In the data rows, 128 means zero.
What is the hidden score of each row? Scores go from 0 to 40, and 20 is about the middle. The score is a weighted sum of the row's numbers plus the product of two more (or one squared), each taken from its middle value.
[127 136 120 115 118 171 170  94 135 140 100 150  95 107 111 101 106 139
 132  62  93 121 165 136] ~ 13
[123 128 129 144 119 144 163 138 126 129 112 182  81 144 116 137 141 108
 110 114 133 100 169 112] ~ 8
[129 128 128 127 125 120 102 124 124 135 132 104 150 124 114 135 125 142
 131 148 131 140 115 130] ~ 23
[137 128 134 161 149  83 128 134 129 139 169 131 126 148 116 163 162 113
 153 141 124 102 132  96] ~ 22
[121 126 126 150 112 149 153 153 122 132 104 182  59 144  92 143 151 102
  94 122 139  95 173 104] ~ 17
[120 125 132 155 107 145 151 159 126 128 104 188  68 140  86 152 161  91
  83 124 148  90 174 103] ~ 7
[128 120 132 174 106 134 138 182 122 121 107 205  43 158  76 171 185  66
  58 156 176  76 177  80] ~ 8
[135 128 130 183 152  66 127 141 137 160 184 149 111 143  97 197 173 116
 171 163 135  88 159  79] ~ 14
[141 133 126 142 148 129 164  66 126 197 157 137 148 118 108  94 165 122
 173  99  74  95 128 105] ~ 24
[135 128 130 155 151  78 120 129 133 147 177 115 144 137 124 161 146 134
 173 148 112 118 127 106] ~ 19
[135 126 126 134 143 106 120 119 129 143 155 118 163 123 143 133 138 125
 148 152 119 127 112 123] ~ 13
[121 118 114  91  27 212  29 152 118 106  13 119 131 122  45 120 109 137
   0 179 179 180 104 148] ~ 17
[124 129 127 134 110 157 159 127 120 131 101 172  78 117 101 127 137 115
 101  96 132 104 167 110] ~ 20
[128 128 130 133 135 108 110 132 125 128 145 108 153 127 126 142 130 133
 140 142 125 133 117 132] ~ 21
[121 131 126 130 121 156 168 111 131 136 108 167  93 127 120 119 124 119
 123  94 121 110 163 118] ~ 13
[121 129 130 139 120 148 162 129 125 132 110 178  76 138 114 133 137 112
 113 113 131 103 169 115] ~ 13
[134 130 131 151 143  95 112 121 131 161 164 119 147 131 113 158 144 138
 168 164 124 120 129 101] ~ 24
[114 131 128 139 131 109 114 127 132 127 139 120 142 124 131 164 110 151
 153 133 142 141 138 130] ~ 20
[141 125 130 151 141  98 108 125 128 151 159 114 148 127 113 141 161 118
 138 165 122 116 108 103] ~ 20
[131 125 136 177 153  69 127 166 129 143 184 145 109 147 112 189 173 105
 152 172 137  91 147  76] ~ 25
[128 137 125 114 117 173 170  95 130 136  94 151  95  92 111 101 110 142
 131  65 101 121 162 133] ~ 18
[138 124 134 135 151  98 125 151 122 115 160 114 132 160 148 127 151 105
 136 140 127 118 106 124] ~ 28
[121 134 123 121 115 168 165 105 124 140  98 158  95 123 107 110 115 131
 124  78 109 116 164 121] ~ 27
[127 123 126 115 126 127  95 153 126 105 122  93 150 124 127 114 134 121
  98 161 124 143  94 139] ~ 18
[129 129 133 146 144  91 118 145 135 127 158 122 129 129 125 167 133 131
 154 163 135 122 137 120] ~ 14
[134 127 127 116 137 123 116 138 126 122 133 105 150 119 150 111 125 130
 130 115 128 140  99 143] ~ 22
[120 129 135 141 149  96 126 121 130 132 166 118 134 134 131 152 135 129
 159 145 117 119 130 123] ~ 27
[130 125 133 145 147  89 120 152 126 116 163 118 133 131 137 155 145 116
 144 154 140 117 122 118] ~ 23
[125 127 128 132 137 100 112 126 128 123 149 110 150 135 149 151 112 143
 152 154 144 144 116 128] ~ 21
[129 127 127 104 118 131  98 130 134 101 112 100 141 125 141 126  96 149
 115 141 142 161 109 148] ~ 19
[123 122 129 102 123 129 100 136 122  97 120 103 171 134 177 115 103 136
 109 153 166 166  88 161] ~ 26
[127 133 126 132 118 157 166 119 123 134 107 168  89 129 120 120 124 123
 127  84 117 111 167 121] ~ 20
[124 117 130  83 122 137  90 156 116  75 114  84 171 168 194  88 104 120
  85 160 156 173  59 179] ~ 24
[124 137 120 111 122 170 172  96 129 140  98 147  97 108 124  93 103 143
 138  59 103 123 161 137] ~ 18
[134 127 135 206 156  59 129 141 133 175 194 162 115 151  76 215 196 107
 171 183 129  71 166  51] ~ 17
[122 126 127  88 123 143 105 144 126  83 105  83 155 123 167  95  86 147
 111 128 141 172  88 171] ~ 21
[127 122 127 164 109 142 146 165 124 124 109 195  45 162  82 158 171  81
  74 139 147  86 173  93] ~ 12
[128 126 120 112  79 168  83 137 116 118  69 119 136 116  82 122 117 136
  58 145 148 150 123 136] ~ 11
[137 127 127 179 141  86 124 133 129 162 171 150 125 139  89 176 178 110
 146 168 119  90 147  77] ~ 14
[136 129 130 139 142 103 116 130 131 136 156 108 149 120 121 139 142 126
 147 147 118 122 117 121] ~ 19
[135 129 123  99 123 133 103 102 132 124 124  93 177 117 155 110  98 156
 138 137 134 165  94 159] ~ 32
[134 128 133 139 144 108 122 134 126 127 152 113 141 131 125 136 140 124
 138 131 121 122 122 117] ~ 25
[124 124 125  60 123 157  98 137 120  64  98  71 175 127 208  67  67 149
 101 128 143 195  61 196] ~ 31
[118 123 125  58 111 151  78 135 126  60  89  63 190 132 207  86  54 160
  96 152 153 211  57 199] ~ 21
[123 135 124 114 120 168 174  96 128 141 101 151  97 116 124  99 111 139
 134  60 107 121 160 136] ~ 17
[137 124 130 107 138 127 119 134 128 109 131  98 150 121 160  96 122 125
 124 125 114 144  92 148] ~ 20
[126 130 127 139 110 158 158 127 124 132 103 173  65 131  97 130 138 114
 100 102 131 103 171 107] ~ 19
[127 135 124 119 117 168 169  96 130 138  97 154 108 102 110 106 114 135
 131  70 113 118 164 138] ~ 13
[135 135 126 140 154 125 169  76 128 185 158 131 144 100 111  99 156 126
 174  88  73  96 132 109] ~ 32
[139 127 123 129 118 153 135  68 118 193 125 148 159 118 106  95 160 123
 130 150  90 114 116 108] ~ 14
[118 126 130 117 113 133 103 188 130  69 103 107  95 137 117 140 111 120
  85 126 149 140 131 139] ~ 31
[120 134 127 115 125 166 172 107 127 141 103 153 102 126 124 103 111 139
 136  60 111 120 158 137] ~ 20
[127 129 129 113 135 115 104 128 134 117 140  91 158 123 150 123 111 145
 144 138 117 153  98 141] ~ 22
[123 124 126  84 113 146  90 138 128  82  95  85 172 144 173  97  86 145
  95 151 150 182  76 179] ~ 14
[130 128 135 153 141  92 118 149 137 127 158 129 130 138 132 165 138 128
 152 159 143 122 132 108] ~ 19
[133 126 124 155 143  92 118 122 132 158 165 135 150 126 120 161 153 129
 157 167 138 113 129 103] ~ 12
[140 126 128 131 142 104 107 128 127 129 152 106 143 116 132 136 137 132
 142 154 126 132 108 131] ~ 29
[117 135 123 121 124 164 174  93 125 138 102 155  88 115 125 104 113 134
 137  80 108 119 163 133] ~ 19
[135 128 133 188 154  65 127 128 132 185 198 142 144 130  89 185 195 112
 177 166 106  79 144  64] ~ 22
[123 135 125 119 111 167 165 108 131 135  97 154  94 110 110 106 112 131
 127  77 113 118 163 134] ~ 17
[119 120 126  52 116 153  78 138 122  53  85  58 184 139 218  72  51 155
  89 147 161 215  47 211] ~ 28
[126 131 124 127 112 162 162 128 129 135 100 163  83 115 102 117 125 123
 111  80 127 110 165 118] ~ 18
[128 124 131 124 141 101  98 159 124 102 150  91 140 129 143 132 133 125
 126 151 127 141  97 139] ~ 28
[131 127 129 152 124 106 112 120 132 159 146 136 149 133  96 162 149 134
 144 156 143 116 140  96] ~ 14
[128 125 131  75 125 140  93 139 123  78 106  75 176 155 194  88  77 149
 108 144 151 189  67 191] ~ 31
[124 128 129 128 131 108 100 150 131 111 143  93 146 117 121 142 122 136
 139 146 123 139 111 130] ~ 36
[128 127 129  96 126 134 112 129 123 102 117 101 161 125 169 109  91 145
 128 134 133 164  98 162] ~ 22
[136 127 132 176 150  75 140 149 126 148 180 144 110 136 114 172 172 108
 158 134 117  89 145  91] ~ 22
[135 125 132 150 139  99 113 113 130 162 160 127 151 135 110 155 156 126
 146 174 121 116 120 107] ~ 15
[127 130 132 183 156  63 132 151 137 153 190 144 120 142 102 202 163 120
 178 162 128  91 160  83] ~ 18
[122 126 129 146 125 146 163 131 124 130 110 185  76 150 117 142 145 106
 108 114 145  99 170 107] ~ 16
[126 131 127 149 137 103 122 103 135 173 159 123 150 121 102 147 150 137
 165 141 106 114 131 107] ~ 17
[131 126 132 176 148  73 130 154 134 136 177 144 111 151 109 191 164 110
 159 157 143  91 154  83] ~ 20
[126 122 133  67 114 146  92 152 122  61  97  72 161 127 194  83  72 141
  88 147 149 190  67 196] ~ 20
[133 121 130 167 106 137 139 188 123 119 109 202  41 169  79 169 180  72
  61 146 171  79 177  79] ~ 11
[127 123 127 134 133 113 107 129 124 137 142 114 140 138 119 129 156 112
 120 157 128 123 104 121] ~ 22
[122 137 124 111 119 171 175  96 127 138  99 148 100  99 122  94 103 142
 136  73  90 123 159 139] ~ 21
[127 131 130 145 143 105 138 126 135 146 155 122 134 128 120 144 135 134
 162 121 101 115 138 112] ~ 22
[125 123 127  84 119 141  91 142 131  87 105  88 173 146 181 102  86 145
 103 164 146 181  78 169] ~ 14
[128 126 128 118 127 116 107 125 133 120 133 109 152 117 143 136 116 141
 136 153 128 146 114 134] ~ 15
[126 125 133 141 133 106 108 123 132 151 150 120 157 129 126 144 145 126
 139 165 122 128 111 116] ~ 13
[135 131 127 125 135 114 115 121 132 127 140 102 151 117 129 135 115 147
 151 132 121 140 121 139] ~ 21
[129 137 123 114 119 169 171  92 129 137  98 146  99  96 115  97 102 141
 138  47 111 123 163 138] ~ 21
[124 124 123 105 120 132 102 126 123 115 115 112 159 129 160 120 104 140
 114 150 155 161 101 157] ~ 18
[128 124 115 112  82 177  88 119 123 145  73 127 131 113  76 108 137 128
  63 142 134 143 113 135] ~ 10
[132 127 133  87 130 134 113 145 126  81 120  86 151 132 181  95  91 134
 112 124 142 165  87 173] ~ 24
[134 135 129 150 165 114 175  82 132 184 171 135 130 108 122 102 162 124
 188  84  71  91 132 111] ~ 27
[129 131 126 137 111 155 156 135 126 128 101 172  69 127 100 129 139 111
 103 109 136 104 165 113] ~ 15
[126 125 131 104 125 130 113 148 128  89 118 104 133 142 169 113  97 130
 115 125 150 157 103 162] ~ 24
[125 124 123  87 127 134 105 141 127  94 116  87 160 141 176 101  96 144
 118 150 137 169  82 170] ~ 14
[135 125 128 118 132 120 106 136 124 123 139 102 150 128 138 115 136 123
 123 142 117 137  95 136] ~ 24
[128 122 121 113  78 174  82 118 127 139  63 134 154 121  89 127 123 138
  62 160 151 155 119 142] ~ 18
[124 125 125  98 111 140  91 136 125  95 107  90 147 133 143 109 101 138
  98 141 134 164  92 157] ~ 22
[137 124 123 128 118 156 123  75 129 196 117 149 162 120 106  99 160 124
 116 153 105 119 110 120] ~ 9
[133 130 127 132 111 157 159 126 126 133 101 169  82 121 102 123 131 114
 107  99 133 106 165 113] ~ 15
[128 126 129 106 132 121 103 128 134 106 130 100 165 134 165 123  98 148
 134 153 136 161  98 162] ~ 22
[130 122 125  82 127 144 108 130 125  98 109  95 176 154 189  81 101 135
 105 134 137 169  71 171] ~ 15
[118 124 128  64 121 154  95 125 129  72  94  76 172 125 195  77  66 151
  99 128 148 194  69 198] ~ 23
[119 127 133  88 123 134 102 142 131  74 111  82 156 127 169 106  85 144
 110 134 148 174  92 170] ~ 19
[135 127 131 114 140 124 127 120 132 119 138 107 153 141 155 106 125 127
 131 134 128 138 102 141] ~ 19
[121 122 127  52 109 155  75 147 123  59  86  59 186 133 212  78  51 161
  90 154 162 215  52 213] ~ 28
[124 125 136  77 129 134 102 129 128  77 111  76 170 129 190  93  78 146
 118 127 141 181  77 183] ~ 26
[131 129 130 126 140 107 119 129 132 122 146 110 149 121 148 140 112 140
 151 139 132 140 118 134] ~ 18
[137 128 130 130 138 111 118 154 128 106 138 112 133 125 140 134 126 119
 126 135 142 131 116 140] ~ 18
[135 127 131 119 142 109 122 144 135 109 145  99 156 136 153 123 118 133
 144 123 121 139 107 143] ~ 15
[138 133 128 139 147 128 159  87 128 177 154 127 138 105 105 101 156 123
 165  86  67 100 132 106] ~ 32
[121 122 122  54 110 155  83 148 128  56  86  69 179 128 212  78  59 155
  87 141 163 209  58 211] ~ 26
[130 130 134 177 142  78 117 131 139 160 176 129 134 133  94 184 159 129
 172 169 130 103 146  90] ~ 17
[138 133 128 143 150 125 163  76 127 196 157 138 144 119 113  99 161 126
 171 116  73  98 128 104] ~ 22
[128 130 135 139 151  99 128 147 132 117 160 110 125 134 134 148 126 130
 157 120 125 123 129 124] ~ 32
[128 133 125 122 123 163 171 103 127 138 106 158  85 105 120 107 115 132
 128  83 125 117 163 136] ~ 21
[124 121 114 108  59 203  67  87 121 169  52 129 160 109  49  91 146 129
  35 156 128 146 100 122] ~ 10
[129 129 124 140 110 156 159 129 128 135 101 172  74 128  99 133 139 111
 101  95 142 103 172 114] ~ 12
[128 129 129 215 156  45 137 155 136 167 205 168 105 148  86 232 192 108
 184 197 133  67 180  47] ~ 15
[127 128 127 127 136 113 117 117 134 139 140 110 157 112 132 131 126 141
 147 143 123 137 116 131] ~ 10
[125 134 123 125 122 162 170 111 129 137 104 161  94 114 124 110 120 128
 125  75 134 115 164 135] ~ 16
[131 129 126 137 121 152 167 121 131 131 110 173  71 142 121 126 132 117
 117  89 127 107 167 124] ~ 24
[123 135 123 119 114 170 168 103 128 141  98 152 101 111 111 103 112 139
 129  68 109 119 164 140] ~ 14
[119 124 134  82 123 138 106 142 128  78 107  82 162 136 185  97  77 145
 112 128 148 179  84 185] ~ 19
[135 133 122 137 143 140 156  74 125 199 147 131 148 111  90  86 167 124
 156  87  75  96 124 108] ~ 37
[121 125 131  93 118 135  97 142 125  79 109  94 153 127 169 114  89 141
 107 140 152 172  92 170] ~ 25
[130 126 134 151 145  93 125 144 127 133 165 129 126 142 135 155 143 119
 153 140 126 116 128 112] ~ 27
[123 125 131  91 127 136 111 125 122  95 119  87 164 133 184  91  89 142
 124 133 138 171  81 178] ~ 27
[130 127 127 132 131 112 114 105 127 155 145 120 148 134 126 134 139 137
 147 156 129 130 117 118] ~ 19
[134 135 126 123 113 168 166 113 133 142  96 158 100 117 106 110 116 130
 124  90 107 116 166 123] ~ 7
[125 126 130 103 128 126  89 135 123 102 119  89 162 135 159 120 101 143
 118 151 142 166  91 158] ~ 27
[128 126 131 188 144  78 128 135 133 171 175 159 119 128  85 193 185 109
 157 173 140  81 159  71] ~ 12
[133 128 133 135 143 105 121 127 131 127 148 119 142 128 143 147 125 138
 152 136 130 134 127 127] ~ 35
[120 134 125 121 121 161 172 101 129 135 102 157  98 103 124 106 114 135
 131  71 118 116 162 133] ~ 13
[126 136 123 113 120 172 172  98 127 139  98 146  99  97 124  91 102 142
 136  59 106 122 161 134] ~ 22
[130 127 127 133 137 105 110 120 130 131 146 114 163 129 143 146 120 144
 150 155 138 141 118 129] ~ 21
[131 127 129 161 137  86 113 155 128 137 158 140 117 143 111 184 148 122
 149 164 150 110 147 104] ~ 18
[120 121 119 115  86 159  90 109 127 156  82 161 162 166 131 144 111 144
  89 189 178 160 124 138] ~ 29
[131 127 128 128 132 119 107 123 130 134 138 108 151 112 112 129 133 130
 132 148 103 132 114 122] ~ 21
[130 131 125 135 137 125 147 102 135 152 138 132 115 110 123 117 142 127
 151 110 109 114 134 124] ~ 14
[124 132 123 131 114 163 159 115 131 134 100 163  88 123 103 118 127 122
 117  93 122 110 166 118] ~ 15
[130 128 124 157 137 100 123 132 122 149 156 133 135 124 101 162 158 124
 146 154 131 108 140  95] ~ 21
[123 128 126 104 128 130 110 126 125 100 121  89 148 126 153 102 103 139
 121 128 129 156  95 158] ~ 24
[128 135 122 112 120 165 175 102 130 138 102 152  95  96 122 101 110 136
 137  74 107 120 161 139] ~ 12
[131 129 135 185 161  70 143 131 135 164 194 150 116 153 111 176 179 108
 176 148 129  83 148  82] ~ 21
[128 124 135  99 122 128 103 154 128  85 119  95 146 119 170 112 100 133
 109 139 146 162  91 162] ~ 22
[129 128 129 107 132 129 113 112 126 122 130  94 158 127 147 103 118 140
 130 132 119 149  96 147] ~ 22
[117 123 127  55 104 158  78 141 122  51  84  67 184 136 205  87  52 162
  91 147 169 213  62 203] ~ 38
[124 128 128 110 135 125 112 129 124 116 135  87 160 134 155 105 109 144
 137 115 128 152  94 151] ~ 31
[125 127 128 116 134 127 125 126 124 117 127 117 149 135 153 121 115 133
 133 132 128 143 113 139] ~ 19
[133 129 136 152 155  94 145 133 130 133 166 133 119 137 137 150 139 126
 165 120 113 109 141 109] ~ 25
[123 125 133 145 148  93 133 148 129 123 166 127 131 128 151 143 145 115
 150 136 131 116 121 118] ~ 24
[140 124 141 201 145  60 134 158 130 165 191 176  98 158  87 214 197  96
 158 178 132  66 171  58] ~ 15
[122 136 120 111 120 170 173 102 127 136  95 149 102 100 119  97 106 144
 136  62 100 122 160 144] ~ 15
[124 133 122 120 124 163 172  98 132 134 105 160  88 117 122 110 118 130
 128  74 110 115 163 137] ~ 15
[136 128 133 153 147  92 128 110 130 164 167 132 157 133 121 151 153 127
 162 156 119 112 128 104] ~ 12
[126 126 134  86 130 133 102 150 127  68 108  89 156 140 191 106  71 149
 119 130 148 179  95 167] ~ 30
[130 130 127 138 111 158 160 132 118 133 100 169  81 115 100 125 136 116
 106 102 138 105 167 117] ~ 18
[124 132 125 134 112 162 158 122 135 135  98 169  76 123 101 123 135 117
 107  94 116 107 165 120] ~ 8
[137 124 136 202 149  59 131 162 132 159 192 163  95 165  87 206 198  93
 159 163 135  70 161  63] ~ 20
[131 126 133 197 151  73 134 157 127 158 183 163  95 150  82 193 197  91
 146 168 144  69 157  65] ~ 30
[141 136 128 145 159 125 169  83 126 183 163 129 144 106 107  99 160 121
 181  81  70  91 137 104] ~ 34
[128 128 131 117 137 117 121 116 128 120 140 107 151 140 155 118 117 134
 143 140 125 142 100 136] ~ 25
[127 136 123 115 114 170 169  97 129 139  98 152  97 102 110 102 113 139
 131  60 102 120 165 137] ~ 17
[133 126 135 167 151  86 139 139 127 150 171 145 132 141 120 160 166 110
 153 138 130  96 138  92] ~ 18
[129 133 132 128 135 111 128 118 140 133 144 116 146 111 144 145 107 152
 166 130 127 140 135 134] ~ 20
[129 135 126 115 119 169 175  99 130 143 103 152  98 106 126  99 109 140
 133  64 110 121 158 141] ~ 17
[124 122 125  77 112 149  92 136 126  87  98  92 177 138 178 101  81 149
 100 160 154 186  80 181] ~ 22
[130 130 135 178 144  78 138 146 130 141 172 149 103 135 106 187 160 115
 160 149 130  91 161  83] ~ 23
[128 133 122 121 114 165 165 117 123 137  98 159  83 112 106 113 120 129
 120  78 113 113 166 130] ~ 18
[124 133 126 123 123 162 172 114 127 135 103 158  98 129 124 107 114 133
 129  81 121 116 164 128] ~ 14
[123 132 123 126 126 154 169 111 123 138 104 167  90 107 121 116 121 125
 127  81 114 113 164 128] ~ 12
[124 131 127 139 113 158 158 125 131 138  98 172  78 130  99 129 136 111
  99  97 140 104 168 111] ~ 9
[128 122 131 163 108 138 139 171 125 127 107 199  47 168  82 164 174  77
  68 152 161  82 174  94] ~ 6
[124 123 132 136 137 113 120 147 123 124 143 122 132 117 133 132 145 113
 120 146 130 123 116 125] ~ 21
[126 126 129  93 125 135 102 143 123  86 115  82 159 125 164  98  99 138
 108 119 141 165  83 167] ~ 25
[128 128 128 133 122 115 104 111 131 142 132 113 157 110 117 152 118 152
 146 142 136 142 127 124] ~ 22
[122 127 123  60 114 159  95 134 129  74  86  75 171 121 187  84  56 162
 106 133 141 197  82 191] ~ 16
[130 128 132 144 136  94 100 128 129 142 158 100 166 112 111 151 142 138
 154 155 118 128 117 114] ~ 22
[135 131 132 155 154  90 148 131 129 153 172 138 121 134 120 159 147 130
 179 120 105 102 150 100] ~ 24
[130 125 135 149 140  90 108 154 130 118 160 108 134 138 123 155 145 121
 133 134 134 123 117 119] ~ 24
[121 123 126 160 108 145 148 156 119 127 105 191  52 144  87 155 166  90
  79 138 158  89 174  93] ~ 15
[129 126 133 154 156  88 130 136 127 144 172 121 141 133 128 144 160 114
 160 150 111 108 117 105] ~ 30
[126 131 126 137 112 156 157 143 127 136 101 174  80 135  98 133 138 113
 103  98 127 102 168 110] ~ 15
[131 129 134 199 151  70 129 138 133 169 190 151 118 119  69 194 193 111
 169 146 116  76 163  69] ~ 22
[124 127 127 145 113 153 153 137 126 131 101 178  73 121  95 138 143 109
  97 108 132 100 171 103] ~ 13
[137 127 136 188 150  65 123 149 134 159 189 144 127 130  97 189 182 107
 164 171 123  85 145  73] ~ 19
[133 121 132  90 134 133 108 134 124  95 122  97 175 141 190  90 110 126
 111 147 145 163  70 157] ~ 24
[125 127 133  80 122 134  89 139 130  79 109  74 158 113 182 103  73 154
 118 130 151 185  83 176] ~ 32
[135 129 128 138 138 132 143 104 122 166 139 133 142 119 114 104 155 118
 139 114 101 109 124 119] ~ 19
[123 125 129  66 113 152  94 135 124  70  94  71 175 108 178  82  69 151
  99 117 146 189  74 190] ~ 23
[133 125 126 108 128 126 117 126 129 114 124 108 152 130 159 118 105 139
 124 135 139 153 102 161] ~ 16
[138 126 116 127 110 160 121  76 121 184 110 139 158 129  91  98 157 124
 103 136 103 121 113 117] ~ 7
[118 131 128 134 115 153 166 120 120 130 107 172  88 125 115 124 131 118
 123  90 130 107 164 116] ~ 26
[129 126 126  81 117 137  86 145 126  79 107  71 166 116 165 105  81 149
 105 127 147 182  80 166] ~ 25
[132 136 119 112 121 172 175  92 125 140  97 149 101 106 123  92 105 141
 137  64 110 123 160 139] ~ 18
[133 125 134 176 161  72 127 142 127 153 187 143 126 160 118 172 181 102
 155 178 129  89 132  95] ~ 17
[130 125 137 135 149  95 114 146 129 109 157 103 136 154 147 139 135 120
 140 140 134 129 110 124] ~ 29
